The same turns and mirrors carry the whole set onto itself, and each row onto the other rows of its family. Which rows share a family with each named row? Give them in list order.
These 32 rows form 4 families of 8 rows each.
j_439: [-43 -10  -8  25   7  14 -33 -41   4 -19  16]
j_39: [-11 -23 -21  34  -9   1 -31 -27   7 -29  23]
j_965: [-38 -16 -23  21  18  -7 -17  10  25  13   0]
j_137: [-22 -19 -30  20   3 -24  -1 -17  41  19  -5]
j_951: [ -8   0 -15   7 -19  36  31  -7  17  13  20]
j_133: [-41 -10 -14   6   4   7  -2 -20  20  34 -25]
j_171: [-12 -21 -24  27  -9  13 -34 -47  24 -16   4]
j_705: [-22  -1 -21  24  18  21  18  13  20   0  26]
j_151: [-36 -14  -8  -3 -30  10 -13 -48   4 -23 -15]
j_422: [-14  19 -22  19  21  14  33  -1  28   0   6]
j_871: [-48  12   5  10 -14  -6 -18 -33 -10 -24  -8]
j_215: [-35 -15 -22   9  -2 -23 -14   6  35   2 -15]
j_699: [-39  16  -4  -1  -6  16  36 -15  20  16 -13]
j_953: [-30 -10 -18  12 -12  32 -38 -46  18  -3   9]
j_394: [-15 -20 -28  27  14  -7  34   0  29  -8   6]
j_449: [-16  14   0  15 -32   6  20 -30   9 -43  -9]
j_679: [-15  -7 -31  26  30   5  -6  -6  27  17  -6]
j_640: [-16  11  -8   4 -37  -5   3 -11  27  31 -11]
j_954: [ -4   9 -10  33 -23   8   4 -24  13 -37  35]
j_652: [-27  20  -2   7 -18  21  31  -1  13  22  12]
j_514: [-16  -7 -21   0 -10  11  47 -13   7   7   6]
j_609: [  7   6 -16  45 -11   8  -1 -30  29 -37  10]
j_594: [-29   8  10  17 -49  -1   7 -33   6 -26   9]
j_451: [-12   9   0  53   0  23 -12 -35  11 -17  26]
j_696: [-43   5  -4   5 -17  -7  -5  -5  18  35 -14]
j_624: [-45   2  -5  -8 -21  20  -6 -26  -7 -31 -12]
j_683: [-17  23   2  33 -18   4   9  -6  12 -43 -14]
j_156: [ -2  11 -10  54 -10  15 -22 -26  37 -15   8]
j_607: [-37 -23  -2  17 -34  -7 -27 -36   1 -17  -3]
j_269: [-18  31  13  38 -22   3   4 -27  -4 -22   0]
j_235: [-23  -7 -22  -6 -22  -6  14 -30  19  34  -4]
j_720: [-27 -26 -28  14  15  18  13  11  26 -16  16]

Which other rows belong to the same family as j_696? j_965, j_171, j_705, j_151, j_449, j_652, j_609
Which other rows belong to the same family as j_720? j_951, j_215, j_953, j_640, j_624, j_683, j_156
Which other rows belong to the same family as j_269? j_439, j_137, j_871, j_394, j_514, j_451, j_235

The same turns and mirrors carry the whole set onto itself, and each row onto the other rows of its family. Which rows share a family with each named row? Give them in list order.
These 32 rows form 4 families of 8 rows each.
j_11: [ 20  21  -4  15   2 -12 -23 -47  -7  -5   1  -8 -27 -38 -14  -5  16 -22
 -20   8  19 -27  -1 -15   2  13  35  -1 -14   2  40 -16  -2 -11  -4 -14]
j_476: [  7 -14  -6 -33   9 -35  13 -13   0  19  26  18  -9  -8  -2 -12  -2 -13
 -12  40  18 -12  -5  -9  22  34  27  -7 -29  16  34  -6  23 -24  13  14]
j_767: [-15  12  38 -13   6  18  -3 -23 -39   6  12 -40 -14   7   4  18  -7  14
   5   7 -13  20  16   8  -9 -24   4  12 -11  -8 -26 -13   4  -1  -9  -3]
j_341: [ -3  12  25 -10  -9  -1  -8 -35 -32  15  12 -19 -14  18   6   3 -23  24
  19   1 -13  14  15  19 -11 -40 -14  12 -23   8 -17 -14   2 -18 -14 -13]
j_513: [ -7   5  13 -16   6 -17  18 -14 -12  17  35  -7   9 -20   1  14  -2   1
 -17  28  30   6   5   3  17  19   6 -19 -27  43  48  -5  26 -28   3  15]
j_430: [-10  17  30 -12  -5   8 -15 -36 -35  20   7   0 -12  12  10  -8  -5   6
   9  14   9   8   6  22 -17 -25  -1  -2  -6  -4 -43 -11 -20  -1 -16   2]
j_166: [-13   9  10  20  -3  37 -16  12  -5   4 -11  -9 -11   7  -5 -22   0  27
   5 -20 -17   1  10   6  -8 -14  24  13  -7 -45 -14 -11   9  11   6 -40]
j_387: [ 12   3  16  12  -1  41 -20 -12  -9  -7 -24   0 -18   9 -15 -12   7   0
  -2 -21  -6   7  21   6 -10 -38  15  18  -4 -11 -19  -7 -15 -13  -8 -39]
j_503: [  9 -12 -17  -2   0   0   7  16  38  -8  -7  18   8 -17  -9  -4  14  -1
  20  12  23 -28  10  -6  11  40  18  -7 -15  10  57 -10  15 -17  19 -14]
j_448: [ -4   2 -14  18  -4   1   8  19  21  14  10  22  14 -20  -7 -25   4  14
 -18  -1  26 -13  -1  -1  18  31  25 -18 -21   5  61  -4  32 -16  18 -23]
j_926: [ -7   3  21  12 -12  24 -32 -22  11  -3 -17   4 -11   5  -6 -21   9  21
  13 -15   7 -18  23  21 -13 -12  18  -5  -8 -31 -26  -8 -18   8  -7 -45]
j_178: [  3 -32  26 -32  20   8  32   5  19 -15   1  12 -20  12 -19  -4  -4  20
   5  12  -7   4  20  26  33  -3  21  10 -18  -3 -24  -3   3  -8   7 -33]
j_69: [ 21 -12 -19 -34  -8  -8   4   2  13   3   7  29   5  -9 -12 -17  13   1
 -15   6  22 -14  16 -12  19  34  23  -5 -41   7  58   8  15 -23   9  -7]
j_14: [-30   2  38 -19  16  26  31  16   8 -13  18  -1 -15   2 -27  10 -22  26
  -3  18  14  13  12  25   8  11  15  12 -22 -20 -15  -9   7  -3   2 -40]
j_828: [  5  28  -7  17   7  -4  -8 -31  -1  -6   6 -17 -11 -40 -11  10  10 -29
  24  15  23 -25 -12   0  -2  32  30  19   2  13  26 -29   2  -8   5   1]
j_978: [ -3  44  -1  18  -2   5 -20 -32 -12   2  28 -15  -9 -47 -18   3   9  -2
  -1   2  26  -9  -3  -2  18  35  35  14 -16  14  33 -12  21   0   7 -18]
j_187: [ 19  14 -22  19 -15   6 -29  -8 -13  14 -15  -1   4 -12  14  -9  24 -13
  21   7  11 -14   7 -32 -17  -2   0  -5  -3  21  50 -11   6 -17   8  13]
j_942: [ -8  39  -2   0 -10   4  -4 -44  -7  13   7 -12 -17 -37 -30  16   5  -6
   1  23  19   8 -11  -4   0  39  37  11   1   9  35 -11   9  -2  19   7]
j_866: [  1   1  29  14  14  15 -10 -29 -22   9  -7 -13 -31   9  -7  -7  -8 -14
   1  13  -9   9   2  10  -6 -36  20  16   7  -1 -43 -22  -5 -15  -5 -18]
j_667: [ 17  22 -17  11 -11  -2 -38 -33 -25  26   0   3  -7 -13   1 -20   8 -32
 -20   9  19 -10  -3 -28 -18   2  21   1 -16   8  38  -9   6 -29  -2   7]
j_62: [  9  18 -17   8  -4   6 -27 -23   0  27 -16   0   6   0   2 -16  17   0
  -5 -11  -7  -3  15 -28  -7   5  15 -26   8   2  61 -19  20  -4  16  22]
j_819: [-20 -11  34 -30   8  -1  22 -12  16  -3  16  17  -8   8 -13  -6 -14  18
   8  20  22  -6  10  48  11  16  18  -2 -17 -14 -34  -9 -10  -1  -5 -25]
j_102: [-14 -29  25 -13   6  16  23  28  -5  18  -4  -1   7  31  13 -11 -10  29
  -9   4 -15  15  19  11  -9 -28  -5 -21 -17 -16   0  -6  14 -18   2  -8]
j_460: [ 11  13 -14  23 -12  -8 -30 -19 -24  35   7 -18  15 -16  22 -17  19   3
  -7 -10   0  -4   4 -17   0  -4  15 -20 -12  19  48  -8  29 -14   8  15]
j_864: [ -2 -25  11  -3   3   1  12   9   4  19  -2  12   4  37   8 -28 -23  34
   8 -15  -7   2  31  18  -1 -34 -20 -14 -26  -7   6 -18  11 -14   2 -28]
j_610: [ -8 -23  19 -27 -13  12   0  12   3  15  -6  34   6  34  13 -25  -1  35
   9  10   8   7  27  15  -4 -18 -11 -26 -24  -7 -13   8  -6 -10  -1 -14]
j_36: [  5   2  -8 -22   6 -16  24   3  -8  15  15  12   7  -8   7   8   1 -17
  19  42  24   0  -7  -5   5  24  -2  -1 -12  36  38 -13  11 -27  10  32]
j_555: [ -5  17   6 -32  -2  -7  13 -24   0  21  10   4   3  -1  -8  17  -1   4
  -8  32   8  15   1 -11   1  16   5 -25  -9  31  58  -8  20 -30   9  35]
j_801: [  0 -31  13 -35   5  18  17  20  -2  17  -1  27   2  41  -6 -18 -11  10
   7  12  -6  22  18  11  14 -14   6  13 -22   1 -25   4  11 -27  10 -13]
j_786: [ -6  -1   6  29  -5  13  -5 -12  -3   9  -5  -3 -16   2 -14 -28 -19  26
  15 -25   5  -7  20  22  -2 -10  12  22 -17 -28 -17 -21  -1  16  11 -59]
j_644: [ -6   1 -15   7   3   8  15   0  30  15  -9  20   0 -18 -30 -13   3   4
 -13   6  24  -7   9  -5  10  48  31 -13  -2  -6  59 -15  16   2  32  -8]
j_981: [-20  -5  28 -12  -2  -1  33 -13  -3   4  20   1 -20   0 -25   4 -37  28
  13  18  18  12   6  42   4   0   3  25 -32  -1 -21 -10  -1 -10   2 -43]

Which other rows belong to the same family as j_819? j_430, j_503, j_926, j_828, j_187, j_610, j_36
Which other rows belong to the same family as j_11? j_476, j_387, j_178, j_69, j_866, j_667, j_801
Which other rows belong to the same family as j_513? j_767, j_166, j_448, j_14, j_978, j_102, j_460

